K: |  -3 |  -5 |   5 |   1 |   7 |  -1 |  14 | -11 |  18 | -13 |  -2 |   4 | -16 |   0 |   0 | -18 |  -2 |   2 |  -8 |  22 | -21 | -12 | -13 | -17 | -16 | -25 | -20 |   4 |  -7 |   5 | -13 |   5 |   0 |   1 |   0 |  -2 |   5 | -25 |   3 |  -6 |  -3 |  -4 |  -3 |   1 |  20 |   8 | -13 |  14 |   6 |  -2 |  -6 |  -2 |  -2 |  -4 |
T: |  11 |  -4 | -11 |  -2 | -17 |   4 |  22 |  -1 |   7 |  -5 |  10 |  13 |  18 |  -3 |   2 | -28 |  -6 |   2 |  -9 |  10 |   7 |  15 |  -7 |  -2 |  -1 |  14 |   1 |   5 |  -9 |  -4 |   8 |   8 |  22 |  12 |   1 |   9 |  -2 | -10 |   2 | -17 |   8 | -17 |   8 |  15 |   5 |  11 | -12 |  13 | -21 |   0 |  -1 |  19 | -19 |   2 |
G: | -37 |  18 |  43 |   7 |  66 |  -9 | -70 | -10 |  -1 |   2 | -39 | -48 | -85 |  14 |  -5 |  81 |  16 |  -1 |  26 | -20 | -48 | -65 |  12 | -12 | -18 | -76 | -27 | -13 |  23 |  21 |   7 | -19 | -78 | -49 |   6 | -34 |  14 |  11 |  -1 |  57 | -40 |  55 | -39 | -59 |   3 | -32 |  29 | -31 |  88 |  -1 |   0 | -78 |  78 | -19 |
find: |  -3 |  -5 |   5 |   1 |   7 |  -1 |  14 | -11 |  18 | -13 |  -2 |   4 | -16 |   0 |   0 | -18 |  -2 |   2 |  -8 |  22 | -21 | -12 | -13 | -17 | -16 | -25 | -20 |   4 |  -7 |   5 | -13 |   5 |   0 |   1 |   0 |  -2 |   5 | -25 |   3 |  -6 |  -3 |  -4 |  -3 |   1 |  20 |   8 | -13 |  14 |   6 |  -2 |  -6 |  -2 |  -2 |  -4 | : K
find: |  11 |  -4 | -11 |  -2 | -17 |   4 |  22 |  -1 |   7 |  -5 |  10 |  13 |  18 |  -3 |   2 | -28 |  -6 |   2 |  -9 |  10 |   7 |  15 |  -7 |  -2 |  -1 |  14 |   1 |   5 |  -9 |  -4 |   8 |   8 |  22 |  12 |   1 |   9 |  -2 | -10 |   2 | -17 |   8 | -17 |   8 |  15 |   5 |  11 | -12 |  13 | -21 |   0 |  -1 |  19 | -19 |   2 | : T

F: |  21 | -40 | -69 |  -6 | -26 |   1 |  29 |   5 | -32 | -16 |  -1 | -47 | -31 |  22 | -11 |  -2 |   1 |   1 |  28 |  29 |  18 |  40 | -28 |  52 |  13 |  39 | -43 |   3 |   1 |  34 |  -8 |  64 | -51 | -12 | -34 |  -4 |  43 |   1 | -15 |  28 |  17 |  38 |   1 | -10 |   0 | -21 | -13 |
S: |  26 | -15 |  42 |  36 | -14 |  27 |  29 |  55 |  59 |  18 |  21 |  39 |  21 | -85 | -27 |  25 |  -6 |  -5 |   1 |  12 |  13 |  17 |  15 | -45 |  -9 | -13 | -16 |   7 |  25 | -40 | -38 | -17 |  16 |  13 |  -9 | -18 |   7 | -35 |   1 |  52 | -35 |   0 | -10 |  31 | -40 | -12 |   8 |
L: |  21 |  37 |  61 |  38 |  16 |  36 |  -5 |  22 |  21 |  14 |  56 |   2 |   2 | -51 |  -1 |  -9 | -32 |  31 |  34 |  48 |  13 |   7 |  17 | -61 | -14 | -28 |  -6 |  14 |  34 |   1 | -39 |  -7 |  -5 |   1 |  19 |  21 |   7 | -19 |  26 |  28 | -38 | -25 | -26 | -34 | -52 |   2 | -32 |
N: |  -3 | -11 |  36 |  21 | -11 | -37 |  13 |  48 |  55 |  19 |  -2 |  60 |  29 | -77 | -23 |  33 |  19 | -19 | -30 | -22 |  -4 |   5 |  20 | -39 | -10 | -15 |   8 |   0 |   7 | -60 | -22 | -50 |  46 |  20 |   0 | -26 | -11 | -26 | -10 |  28 | -26 | -10 |   2 |  47 | -25 |  -4 |  25 |
V: |  41 | -14 | -14 |  27 | -18 |  26 |  27 |  28 |   5 |   3 |  40 | -11 | -13 | -33 | -13 |  -3 | -38 |  28 |  45 |  56 |  25 |  43 | -12 |   0 |  -3 |  16 | -48 |  16 |  24 |  20 | -41 |  48 | -41 |  -7 | -14 |   5 |  44 | -22 |   4 |  47 | -21 |  18 | -25 | -26 | -41 | -16 | -26 |
C: | -25 |   1 |  21 |  -5 |   0 | -14 | -10 |   8 |  29 |  12 | -32 |  59 |  37 | -22 |  -7 |  21 |  38 | -30 | -51 | -55 | -18 | -30 |  17 | -16 |   9 | -13 |  35 | -10 | -16 | -45 |  20 | -59 |  57 |  22 |  11 | -14 | -43 |   2 | -11 | -18 |  -1 | -14 |  18 |  59 |  13 |  12 |  41 |
find: |  21 | -40 | -69 |  -6 | -26 |   1 |  29 |   5 | -32 | -16 |  -1 | -47 | -31 |  22 | -11 |  -2 |   1 |   1 |  28 |  29 |  18 |  40 | -28 |  52 |  13 |  39 | -43 |   3 |   1 |  34 |  -8 |  64 | -51 | -12 | -34 |  -4 |  43 |   1 | -15 |  28 |  17 |  38 |   1 | -10 |   0 | -21 | -13 | : F
where: | -8 | : F, 30
find: |  41 | -14 | -14 |  27 | -18 |  26 |  27 |  28 |   5 |   3 |  40 | -11 | -13 | -33 | -13 |  -3 | -38 |  28 |  45 |  56 |  25 |  43 | -12 |   0 |  -3 |  16 | -48 |  16 |  24 |  20 | -41 |  48 | -41 |  -7 | -14 |   5 |  44 | -22 |   4 |  47 | -21 |  18 | -25 | -26 | -41 | -16 | -26 | : V
where: | 45 | : V, 18
where: | -60 | : N, 29
where: | -50 | : N, 31

